Each row is where one point has got to under a steady rotation. How many steps took it there?
The counts run from 0 to 121.
-1  -5  1  -16  -73  18  20  36  1  9  39  -10  22  -18  -32  21  57  24  -28  -7  -5  3 : 102
-34  -32  -25  -14  -8  -55  -38  12  -24  16  -5  0  25  9  -6  -4  58  -8  -15  -43  -10  10 : 97
-53  -61  3  -36  -15  -1  -42  16  -2  -6  18  1  0  16  -29  7  37  0  -31  -32  -6  14 : 120
-45  -21  -10  -33  11  3  -35  -48  -14  -15  31  -3  37  29  19  8  13  42  -23  -23  -6  -11 : 22
8  30  -3  -8  -11  39  29  15  -32  9  18  10  48  -24  -6  45  2  24  34  13  -21  -22 : 1
30  27  3  8  -34  16  18  54  -14  20  -7  14  41  -18  -39  24  22  -31  -10  -22  -12  -19 : 99
-4  10  -25  -14  32  -18  -19  -31  -66  7  -1  49  51  24  8  23  -14  -9  7  -16  -20  -11 : 6
66  36  11  29  6  22  7  -29  -8  26  -21  20  40  10  -15  -1  -40  7  -50  -24  -12  -25 : 43
31  12  -8  9  45  4  -38  -35  -32  20  -15  27  45  36  0  5  -31  -25  -41  -30  -14  -30 : 36
72  25  9  28  6  21  30  -11  22  44  -15  16  32  -19  -19  4  -15  -11  -54  -7  0  -19 : 54
16  -7  0  15  -75  35  18  50  8  6  15  -29  28  1  -56  27  30  -3  -27  -4  -12  -14 : 106
-42  -38  19  -42  -32  5  -21  21  -6  12  14  -1  10  -1  -24  28  62  -8  -8  -21  -14  -1 : 109
-36  -37  22  -35  23  44  -31  -31  3  20  9  -8  31  17  -2  44  27  25  -30  -6  -4  -41 : 30
38  29  -11  10  9  17  -5  -7  -51  26  -6  28  65  29  -3  43  -33  -7  7  -14  -13  -34 : 13
38  25  18  -1  -30  9  28  23  -2  49  -10  6  33  -49  -15  9  37  10  -30  -18  -14  -19 : 80
45  21  -16  2  27  -14  -10  -47  -24  23  -25  48  26  -1  6  -18  4  8  -58  -35  -15  8 : 51
-42  -27  -33  10  13  -16  -15  -31  -29  -23  -1  -19  54  27  33  17  12  9  -5  -26  -8  -35 : 3
60  43  7  -3  14  5  15  -12  -10  47  -33  34  31  -35  -27  -8  -1  -13  -36  -23  -5  -13 : 58
46  -6  -26  31  -19  -29  -4  35  -29  2  -17  13  41  27  -28  5  -26  -47  -29  -34  -6  3 : 111
-41  -33  3  -39  -1  -18  0  5  23  39  -10  -10  23  -30  11  3  81  6  -23  -15  -8  -19 : 75
-15  7  6  0  -15  67  10  9  1  17  12  -13  59  2  -6  65  20  25  5  16  -19  -32 : 8
31  21  -27  21  -31  -46  3  15  -33  3  -11  28  40  10  -22  -11  3  -14  -28  -32  -14  15 : 96
35  45  -21  32  -28  19  7  3  -23  -1  13  0  65  20  -6  28  -30  16  -12  6  -19  -19 : 9
-19  -19  1  -11  12  -1  -13  -38  18  11  -6  -9  19  -9  14  -2  64  39  -62  -24  -6  -9 : 56
12  -21  -7  14  40  -27  -19  -27  6  32  -28  22  30  0  3  -9  18  -32  -48  -25  -8  -29 : 59
14  -2  20  -20  -23  57  4  -21  35  9  20  -25  35  1  -22  34  22  58  -50  7  -14  -27 : 38
-24  -19  -3  16  2  -40  -13  -35  4  18  -16  -7  18  3  5  -25  55  20  -59  -34  -9  2 : 67
1  -19  10  -3  -4  33  -12  -28  43  8  8  -23  26  6  -3  -3  36  39  -69  4  -4  -20 : 49
-2  1  9  -31  -31  20  13  -26  33  35  11  -2  19  -39  -8  -5  65  32  -42  -20  -3  -20 : 68
44  18  -16  19  -50  -26  -4  32  -38  8  7  12  34  11  -24  5  -3  -20  -29  -33  -19  21 : 107
14  -7  -17  11  20  -34  -5  -11  -9  42  -39  26  38  10  13  -25  21  -38  -44  -29  -11  -16 : 70
-39  -59  4  -19  -1  -14  -46  28  -3  9  -3  -17  15  26  -15  20  30  -35  -20  -21  -6  10 : 116
-20  -19  -19  -24  44  -6  -46  -54  -42  3  -10  25  37  36  -2  1  -1  -1  -32  -35  -9  -14 : 29
24  5  24  -15  -47  22  8  65  -7  25  8  4  32  -11  -53  32  12  -24  -20  -5  -15  -8 : 110
-7  -12  -21  11  35  -4  -36  -42  -36  -6  -5  10  50  52  19  16  -27  -10  -26  -37  -7  -22 : 25
-12  12  -30  8  13  -28  -17  -44  -49  -15  1  6  47  35  19  1  -14  14  -19  -24  -11  -15 : 10
-35  3  2  -12  -43  40  1  -23  4  -20  32  -26  38  6  4  41  25  58  -15  9  -27  -28 : 4
-29  -53  -21  13  -23  -39  -45  8  -8  -24  1  -13  22  48  -7  -3  25  -27  -31  -33  6  4 : 112
-46  -62  10  0  -22  -5  -23  28  8  0  -1  -29  21  21  -14  27  43  -23  -31  -14  -9  -17 : 105
-15  -20  13  3  -36  8  17  19  36  18  12  -37  28  -14  -9  18  59  0  -39  3  -4  -24 : 83
38  31  24  -18  6  48  1  -14  -23  36  13  34  29  -14  -46  31  -13  18  -19  -2  -10  -19 : 35
54  28  22  14  -13  25  31  11  10  54  -15  -2  29  -36  -15  25  16  -16  -42  2  -17  -21 : 65
54  26  -1  17  -46  0  -8  28  -18  2  -2  16  24  25  -48  5  -15  -16  -26  -23  -10  20 : 118
52  40  -7  20  -1  -18  4  -22  -19  25  -24  29  27  -6  -8  -25  2  0  -49  -31  -5  8 : 62
47  46  2  -6  -7  0  17  6  -16  59  -13  34  28  -46  -26  5  8  -13  -22  -17  -7  -14 : 69
19  9  -26  6  -12  -73  0  1  -34  21  -22  23  30  2  4  -22  23  -23  -40  -40  -15  11 : 85
55  44  -6  -17  11  16  -1  -29  -38  4  -3  46  37  15  -23  14  -32  21  -37  -25  1  8 : 28
-64  -8  -9  -42  -26  23  -5  -16  -4  -6  36  6  38  1  9  44  45  42  8  -7  -18  -14 : 0
12  19  3  -19  -30  65  5  -22  8  -6  26  -1  33  -3  -34  36  4  56  -44  14  -13  -10 : 27
57  36  -11  29  -53  -18  30  17  -3  26  5  4  47  -16  -27  13  13  6  -45  -7  -7  2 : 84
-42  -36  -26  1  -34  -41  -22  3  3  -10  4  -22  29  25  0  4  51  5  -45  -36  -8  3 : 101
12  1  11  7  -50  16  39  4  33  30  -1  -18  29  -25  -17  4  51  18  -53  3  -12  -7 : 72
-61  -21  -11  -43  10  12  -25  -41  -25  -10  25  -6  32  20  12  31  37  43  -12  2  -12  1 : 11
-60  -37  -13  -21  -5  -24  -16  -11  2  26  -1  -1  20  -15  1  -1  67  -7  -39  -22  -9  -10 : 86
6  23  41  -33  -11  38  6  -13  13  42  6  19  23  -41  -21  11  40  37  -44  5  -8  -16 : 57
-28  -42  -1  -16  29  9  -32  -47  12  -3  3  -18  33  28  21  20  8  -1  -46  -28  2  -25 : 37
16  -6  -30  36  -23  -45  -8  31  -27  11  -25  9  37  26  -21  1  -1  -48  -31  -39  0  -11 : 100
-28  -23  14  -29  -7  58  -11  -16  12  3  19  -11  34  15  -11  57  13  20  -17  16  -19  -37 : 19
-17  -33  4  -7  -6  11  -5  -22  58  20  0  -21  31  -7  15  13  52  16  -59  -13  -4  -30 : 60
38  32  -32  2  22  5  -20  -24  -65  12  8  52  43  18  -9  13  -15  8  -6  -35  -13  -1 : 17
38  39  -9  -5  -29  -17  14  46  -23  20  -5  26  28  -8  -49  12  9  -31  -10  -28  -13  13 : 103
-44  -32  -19  -14  -43  -16  -3  9  13  1  -3  -17  22  -13  -10  -3  82  25  -32  -29  -21  -4 : 90
46  18  7  4  39  9  -11  -15  -17  36  -22  50  30  14  -8  2  -15  -23  -41  -35  -14  -35 : 47
28  13  -25  17  9  -19  -23  -31  -40  -11  0  28  38  41  7  8  -35  14  -31  -36  -6  -5 : 21
-26  -6  14  -50  2  41  -16  -34  12  11  31  9  25  -1  -23  20  30  51  -45  -14  -17  -14 : 34
-42  -35  1  8  1  -9  -14  -15  30  32  -8  -24  32  -3  27  1  65  -15  -55  -6  -10  -28 : 71
11  27  -26  26  23  -6  6  -13  -56  3  -11  19  65  36  18  24  -41  -18  9  -15  -5  -29 : 2
-20  -22  -26  -13  26  -11  -52  -49  -18  -16  -3  0  26  36  10  8  8  17  -48  -34  4  -1 : 33
-52  -34  -3  -9  -41  -1  8  22  16  15  -1  -34  30  -3  3  22  74  -14  -42  -5  -18  -18 : 94
19  -4  -26  -6  10  -34  -27  22  -48  17  -10  39  26  30  -40  -1  -7  -52  -26  -45  -7  4 : 115
38  6  -29  29  21  -36  -26  -44  -7  -4  -31  13  31  21  24  -28  3  -4  -57  -33  -5  -3 : 55
-3  -10  -21  6  9  -57  -16  -27  -16  32  -21  21  24  -16  20  -26  43  -4  -48  -45  -4  10 : 74
40  39  6  -8  -1  48  -6  -7  -15  15  2  48  50  7  -28  32  -25  2  -21  -2  -14  -30 : 24
2  -15  -35  44  -11  -64  -20  7  -12  6  -20  5  50  25  15  -12  18  -41  -40  -42  -15  -15 : 89
-31  -50  -18  13  14  -35  -4  -1  0  26  -22  -8  32  6  23  -10  57  -29  -33  -27  -7  -24 : 82
53  14  -24  46  4  -38  3  -24  -4  33  -24  11  37  -5  -13  -27  14  -16  -73  -25  -11  -20 : 66
52  19  -11  46  -6  -15  19  5  -2  26  -24  7  43  -11  -7  -11  7  -30  -41  -30  -4  -17 : 77
-61  -28  -33  -21  15  8  -23  -24  -31  -3  17  -3  35  31  22  30  30  2  -2  -1  -20  -30 : 7
40  25  20  -33  -1  47  15  -24  6  40  0  34  21  -25  -39  11  22  19  -46  2  -3  -18 : 46
26  20  -15  18  6  -49  13  16  -21  40  -25  34  44  -14  -7  -3  19  -39  -21  -27  -12  -5 : 81
53  46  20  1  -18  25  4  -18  12  26  -3  17  41  -20  -34  0  -3  24  -55  -11  -12  -4 : 50
17  0  -16  -9  42  -19  -37  -48  -32  20  -17  50  23  16  -5  -9  3  2  -45  -47  -2  -15 : 40
-13  -29  -33  -11  -7  -56  -38  18  -36  5  6  19  16  24  -15  -7  26  -17  -29  -54  -7  13 : 108
-30  -23  -19  -16  31  -39  -21  -33  -8  28  -16  20  17  -12  20  -36  52  -1  -48  -28  -12  -8 : 63
-26  -19  -14  18  29  -12  -25  -39  -27  -18  0  -6  62  49  10  25  -5  -5  -22  -15  -8  -25 : 14
53  43  0  -4  -3  25  5  -16  -8  13  -10  32  37  1  -33  15  -13  34  -54  -18  -12  -9 : 39
41  13  30  -1  -34  34  16  -8  40  26  -6  -14  29  -22  -8  9  24  45  -56  -7  -5  -9 : 61
-39  -34  9  -40  1  28  -20  -47  16  13  7  -7  9  -2  -8  0  41  50  -54  -14  5  -3 : 45
-1  -7  16  -16  -37  21  19  37  20  45  11  5  36  -36  -19  34  58  -11  -21  3  -24  -26 : 87
22  45  -5  -8  -38  47  14  -6  -16  -4  25  7  42  3  -28  35  -7  33  -14  13  -10  -4 : 16
-40  -45  16  -40  27  22  -43  -35  0  22  -11  -1  31  12  3  14  27  12  -47  -18  -15  -24 : 41
25  25  -18  1  -10  -30  22  30  -37  43  -10  30  43  -12  -25  6  8  -38  -21  -28  -12  10 : 92
3  -12  -9  15  34  -18  -43  -67  0  6  -7  8  20  31  10  -23  -10  12  -72  -28  -3  -15 : 44
-26  -31  -1  -28  31  -9  -23  -44  5  36  -10  17  17  -4  20  -13  31  -2  -51  -31  -4  -10 : 52
-36  -37  -13  -16  44  -1  -34  -18  -31  0  1  12  38  35  18  33  9  15  -16  -20  -11  -27 : 18
53  14  -12  39  15  0  -18  -29  -32  5  -11  19  49  31  -15  6  -44  10  -42  -13  -2  -11 : 32
-29  -20  4  -29  -56  13  -2  40  0  -5  23  -32  5  6  -42  28  48  19  -35  0  -4  11 : 113
42  39  7  15  -7  59  14  0  -21  4  11  13  46  14  -21  44  -20  12  -21  -5  -16  -24 : 20
-36  -11  9  -8  -32  -11  2  -11  23  17  17  -18  21  -29  -8  10  67  28  -50  -10  -3  -2 : 79
-8  2  17  -51  -8  60  3  -6  -6  0  27  14  37  -12  -8  40  14  44  -13  6  -13  -22 : 23
8  -14  -28  -3  -16  -44  -43  15  -26  -18  0  22  23  43  -30  -12  11  -12  -38  -32  -3  36 : 119
-31  -25  -3  -26  -46  13  -2  34  4  33  14  2  31  -10  -35  39  67  -21  -10  -4  -17  -15 : 98
-12  -24  -30  31  -5  -58  -20  -14  -1  10  -16  -2  34  10  20  -19  46  -8  -50  -29  -1  -5 : 78
8  -10  15  -41  -33  43  -11  48  5  12  21  11  9  -11  -50  31  22  -13  -6  -8  -11  6 : 121
1  18  4  -34  -15  61  -1  0  -25  15  32  8  38  -11  -27  53  10  41  -2  4  -13  -27 : 12
38  18  18  12  -9  59  11  -14  11  9  11  4  52  -6  -28  43  -22  7  -42  9  -14  -20 : 31
24  57  -22  -11  -20  20  31  -8  -40  -1  27  19  41  -2  -5  31  -11  30  14  -3  -16  -4 : 5
-1  -15  -23  -8  4  -52  -38  30  -41  22  -10  26  40  28  -16  10  25  -50  -20  -40  -13  1 : 104
